One turn moves every row onto another: examples first, then more rows asked:
K404: [-17  -5  -1 -37 -22  36 -66  12   4  34   6  30  11  -1 -36  21 -22 -10]
K432: [-14  -6  -3 -39 -16  36 -63   9  -3  38   6  31  17  -4 -31  20 -19  -5]
K879: [ 25  62  35  -6 -55  33 -41 -13  16  16  -9  12 -22 -24 -25  20   3  22]
K6: [ 57  41  13 -15   5  48 -14  20 -29  -5  17  13  25 -13 -12   8  17 -23]
K797: [ 15  63  26 -14 -41  42 -32   4  -8  -7   8  10 -42  -9 -36   8  25  23]
K172: [-17  -8  -3 -38 -15  35 -61  10  -1  35  -1  33  16  -5 -30  19 -22  -9]
K22: [  8  46  22   6  -8  25 -21 -13  30 -19 -39  38 -12  -8 -22   6 -36 -23]
K647: [ 14  21  51  21 -41  40 -51  31  27   7  -4  -9  -1  -3  -8 -10  -2 -46]
K37: [ 23 -14  13 -20 -13  54 -30  24   5  -3 -61   7  17 -50 -10   7  21   1]
K39: [ 22  16  35   4 -52  52 -55  44  19 -19 -14 -17   0  -5 -44  -1  15 -43]
K92: [ 23  10  36   2 -21  47 -35   1  10  24 -54   6  13 -43  16  -4   9   4]
K627: [ 47  31   5 -24  13  39  -5  26 -25  -7  20  23  18 -14  -8  14  11 -22]
K769: [ 19   8  30  -4 -46  45 -50  56  17 -16   7 -14  -3  -6 -38   4  18 -45]
K603: [ -7  20  43   9 -44  51 -50  38  13 -17 -11 -14 -31   1 -31 -16  21 -25]
K568: [ 36   4  14 -16 -10  58 -27   9  -3  -3 -65   8  22 -47 -13   5  19   5]
K730: [-14  -2  -1 -38 -20  36 -64  11  -1  37   9  30  14  -1 -35  21 -18  -8]
K368: [ 16  30   6  -4  -3  37 -20   7  19 -46 -48  30  -2  -8 -49   7 -22 -38]
K150: [ 40  63  16 -21 -53  42 -38   3  -1  -7   1   7 -17 -19 -56  26  19  14]
K673: [ 28  38  23 -10  11  50 -11  18 -35   1  18  13  -3  -9   8 -10  27  -5]
K697: [-18  -9  -1 -35 -18  36 -64  12   2  31   1  31  14  -1 -35  19 -24 -12]
K798: [-10  25  18   4   4  39 -18  10  13 -43 -42  26 -28   2 -29 -13 -13 -26]
K917: [  7   6  21  -9   2  57 -20   6 -11  -3 -61  15  -7 -36   2 -13  22  18]
K323: [ 33  48  13 -34 -53  38 -35  10   3  -1   2  10 -18 -31 -49  33  25  25]
K401: [  8  25   2 -15  -9  29 -19  12  26 -47 -38  35 -16 -11 -55  17 -23 -28]
K419: [ 40  51  29   1   5  31 -14   3  -9  12  21  22  12  -5  11   2  -7 -25]

K769 -> K37
K22 -> K419
And these:
K6 -> K39
K730 -> K697
K797 -> K798

One turn moves every row onto another: examples first, then more rows asked:
K190: [-47  29 -12 -50 -28 -23 -24  -4  16 -17  34  67   4 -10 -21  10  -7 -19
  41  43 -15   9 -21]
K438: [-61  43   6 -15   4 -17 -22   3  60  -4   6  21  18 -39 -25  43   1  24
  43  26  -8  14 -22]
K516: [-44  27  26 -45  -4 -30   7  19  60 -13   6  50  -2 -29  25  44  -3  -2
  28  36 -27  34 -14]
K360: [-36  31 -14 -21 -20  -6 -22   8  28  -3  18  47  47 -18 -15  17 -30 -19
  24  42 -32  38 -13]
K328: [-32  20 -14 -49  -4 -10  -8 -43  22  -5   1   7  32   5 -68  15 -11  25
  10  40 -11  43 -16]
K117: [-20   2  23 -81  -8 -26  -2  40   4 -15 -14  30   2  37 -11   5 -11  37
   7  57 -26  55  10]
K860: [ -1  16 -15 -18 -34 -28  -8  14  40  16   7  21 -13   3  -6   9 -22  -2
  28  66 -31  -5 -11]
K477: [-34  28  33 -28  -4 -16  58  46  29 -26   5 -10  12  13 -37  -3  -3  15
  -6  42 -21  -3 -12]
K804: [-25   1 -19 -26 -36 -47 -47 -16  13 -13   3  28 -21  20 -39   9   9  19
  18  55  -1  29 -10]
K611: [-53  23  40 -39 -12 -45  28  17  17 -54  10  -1  -7  11 -67  -1  14  35
  -5  34  -8  21 -10]
K298: [-34  10   5 -53   0  -8  -5 -18  27 -22   1  27  27  10  -8  32  -5   8
 -16  41 -17  90 -12]
K263: [-39  18 -17 -47   1  -2  13   5  20  18  -2  30  16  18 -29  11  16  -4
  39  45   8 -29 -24]
K436: [-43  31  25  20  18  12  22  16  31 -39   0  18  -3  -2 -40  56   4  38
 -13  36   1  17 -19]
K778: [-34  -7   2 -72  -7 -31  16   8   8  -6 -13  62   3  31   0  15  28 -13
  16  45   2  20 -10]
K160: [-30   1  28 -43 -20 -23  42  47  17   2   7  42 -13  24 -49  15  -8  20
   8  54   6  74 -20]
K52: [-61  36  20 -11  13 -10  23  50  31 -52  -3  -4   7   6 -30  13  21  40
 -11  19   6  22 -17]
K586: [-37  26 -46 -40  -9  -3 -27  -1   5 -24   0  65  28   5 -23   7  -5   1
  19  25  -4  37 -17]
K78: [-20  19  34  -2   0  -6  57  17  24 -17   0  27 -10   7 -47  37  -7  16
   3  54 -17 -24 -12]
K562: [-15  16  12 -24   6  21 -15 -10  -8 -31   1  12  11  20 -34  11 -18  39
 -16  48 -14 -22 -16]
K468: [-47  19  31 -33 -11 -15  23  46  33 -14  20  39 -26   5 -36  31  -6  32
   9  44  12  88 -28]
K330: [-34  23  26 -73   0  -9  -1  63  24 -15   6  34 -20  22  26  17  -4  30
  22  54 -18  28  -3]
K763: [-48  18  45 -56  -5 -21 -31  46  26 -23   9  20   1  12   4  27  -8  39
  10  53 -23  72   3]
K179: [-33  17  19 -34  -8 -10  47  69  34   0   3  50 -26  10 -21  23  -6  24
  18  42  10  56 -27]
K814: [-27  26 -35   7 -10   1 -45  14  42  -8   3  11  -2   3   4  28  -4  22
   6  45  -3  40 -19]
K64: [-40  14  35  -7   1  -5 -32  15   0 -27  -1  30   4   2 -25  24   4  32
  11  43  -4 -45 -13]
K901: [-37   8  34  -9  -3 -23  24 -14   3 -41  -1  28 -12  19 -80  37  12  34
  -9  46   2  13 -10]
K383: [-20  24  35  -9  -3 -11 -27  -6  16 -37  -5  17  13 -21 -40  25 -32  51
   1  38 -35 -12  -6]

K78 -> K436
K860 -> K814
And these:
K263 -> K438
K763 -> K117
K64 -> K383
K468 -> K160
K611 -> K477
K298 -> K778
K190 -> K360

One turn moves every row onto another: examples first, then more rows asked:
K566: [ 15 -44  -4  11  16  55  -9  -2 -16 -10 -24  -7 -11  -6 -18 -19 -21 -11
  14   1   2  13 -43  -8   6   1 -31 -12 -25   1   8   5  16]
K999: [ 10  14  26 -47  25   6 -33 -19  10  43  11   0   7  -6 -19  11 -12  14
 -16 -10  10  -3  18  12   4  -3  33  17 -17 -11  -5 -12 -39]
K405: [ -2 -13   5   2 -31 -11  17 -48  -3  12  17  -3   2 -21 -17  -7   6   4
  69  -5   7  11  31  19 -12 -32  -9   3   9  10   6 -18 -18]
K82: [  6  20  -9   0 -13  -9   3  -7  11  -1   7   3  -7  44  -9  -7   6  25
  44   8   8  -1   1   3   6   8   0   3  -8 -22   3 -16  79]
K18: [  8 -15   1  -8  31  -9  -5   8  -9 -62   8 -27  23 -25  -9   4   0   4
  -8 -11   3  13  42 -36 -20  -7 -29  -1 -15   8  -4 -14  15]
K169: [  5 -20  -5  -3 -15  16   6   9 -13  33 -36 -11  -6 -26   7  -2  29  39
  15 -14  -1  17  -3  35  10  -3  14  24  -8  34   2  21 -38]
K852: [ -1 -13  -4 -11  23  13   4  12 -13 -59 -13 -18  30 -44 -13 -14 -10   5
 -11 -30  -6  30  14 -23 -20   1 -18  -5 -13  17   2   0  28]
K578: [ 13  24  27  -6 -15 -22 -13  -7  12  -9  -2   6 -26  10 -19 -11 -12   3
  29  18  22  11 -26   3   0 -14   1  16 -31 -28   0 -19  63]
K645: [ -7  -8  -3   5 -41  -2  18 -21 -21  18   8   3   2 -15 -45 -14   2   4
  46 -11 -15  45  11  29   8  12  -5 -30 -25 -16   6 -13 -12]
K577: [ -2  13   8  19  44  -6 -11   5   0 -67   2  35   8  19 -12  -2   3  -8
  20 -16  12  10 -16   3  32   9  17  -1 -11  17 -10  -9  39]
K326: [-18  -1  10   8  15  16 -21 -23  35 -66   1  15  21  15  17  15  -8   4
  38   1  14 -10  -9 -13  -1  -4  14   1   2   3   2  -6  32]
K865: [  2  -5  -5   2 -20  -7  -9  16  12  24  -8 -37   1   8  -8  15  23  35
   4   0   9   7  45  25  34  12   2  14 -15  -6   3   5 -54]
K992: [ 12  13  -9 -41 -11 -10 -10  -5 -19  17   3  34   5 -20  15  14 -11  27
  -8  -7 -23 -17 -16  42 -16  13   3   7 -12  -6   0  37  -8]
K846: [  2   4  -6  -2  54  -5  -3 -13  -3  20 -11  12   7 -28  -8   5  10  17
 -31  -2   1   2  69  -9  12 -10  12  18  -6 -16   1  -4 -32]
K112: [ -2 -14  25  13  20  31 -16  -4   9 -48  16  27   6   9 -16  23   3  -2
  19  19  -8  28 -16 -30  14   9  14 -15 -25  -9  -2 -20  36]
K249: [ 14  19   0  11 -22   0  21 -15  22  32  -9  12  14  13 -24  14  12   0
  16   1  -8   0 -16 -27  22  -8   6  43  39  25  12  25   8]
K591: [-19   8   3  -5  -2   4  41   2 -13  -3  12  23  17 -48  11  -1   1  19
 -31 -11 -15   0  38   3   9  -8  -5  25  17  -4  19  36 -10]
K563: [ -8 -21   0   2  39  -9  -4   8 -13 -49 -14 -39  36 -14   2  -2  -5  15
 -15 -28  -1  12  18 -18 -30  17  -5 -13 -14  12  -7 -19  17]
K327: [  1   2  -3  12 -57  -4  -5  -9  11  19  -3  14   5  40 -13   2   0  -1
 -27 -10   5   1 -40 -11  24  23  -8   9 -19 -13   1   9 -14]
K63: [  6   7  14  -4   4  13  -1 -20   6  10   0   7 -16  25 -18 -31   4  13
  32 -11  33  12 -17   0  10 -18  19  19 -11   4  -3 -37  71]
K165: [ 20  -1  -8 -20   0  20   2 -10 -15  27  42  28  14 -10 -19   7  -9  20
 -27  -8  -8  -8  46  31  37  -5  -2  20  30   1   2   6  11]
K561: [ 14  -3  -4  19  70  -7   5  17 -10  -3 -19 -37   3  36 -22  -5   2  -4
  38  -7   5 -12  -9  -8  18  20 -11  -2  -1  16   4   3   3]
K543: [ 39   1 -25  20   7 -13 -38 -34  15  28 -39  30 -12  21 -29   4   6  -9
 -10   4  15  -5  -7 -11  27 -15  -4  29  -6   4 -13  -6  -8]
K651: [ 25 -20  -4  12 -32   2 -12   9  -2   7 -15  -1 -19 -44 -13   5   6  18
 -11  14   8  16  32  39  40 -25 -22  33  -2   2   1  18 -28]
K448: [-24  -8  -5 -14   6   6   1 -10 -15   9 -18  18   7 -25  25  -7   1  25
 -43 -20  -4   1  11   6 -17  13  10  -4 -42 -23   4  12 -41]
K717: [  2  -5  13   5  -3  11   3   6  20 -43  17 -34   2  11 -11  -6 -29 -19
  27   7  22 -23   0 -15  21 -12 -52  14   6  -9  21  19   2]
K820: [  3  -2   0  25  -2 -54  -3 -34 -20  10 -11  -4  -3 -14 -30 -19  -7  -5
  38 -17  12  13  17  57   9  -6   3 -10  -8  -4  -9 -27 -18]

K566 -> K717
K852 -> K18
And these:
K651 -> K865
K577 -> K112
K63 -> K578
K165 -> K999
K820 -> K645
K448 -> K591
K327 -> K249

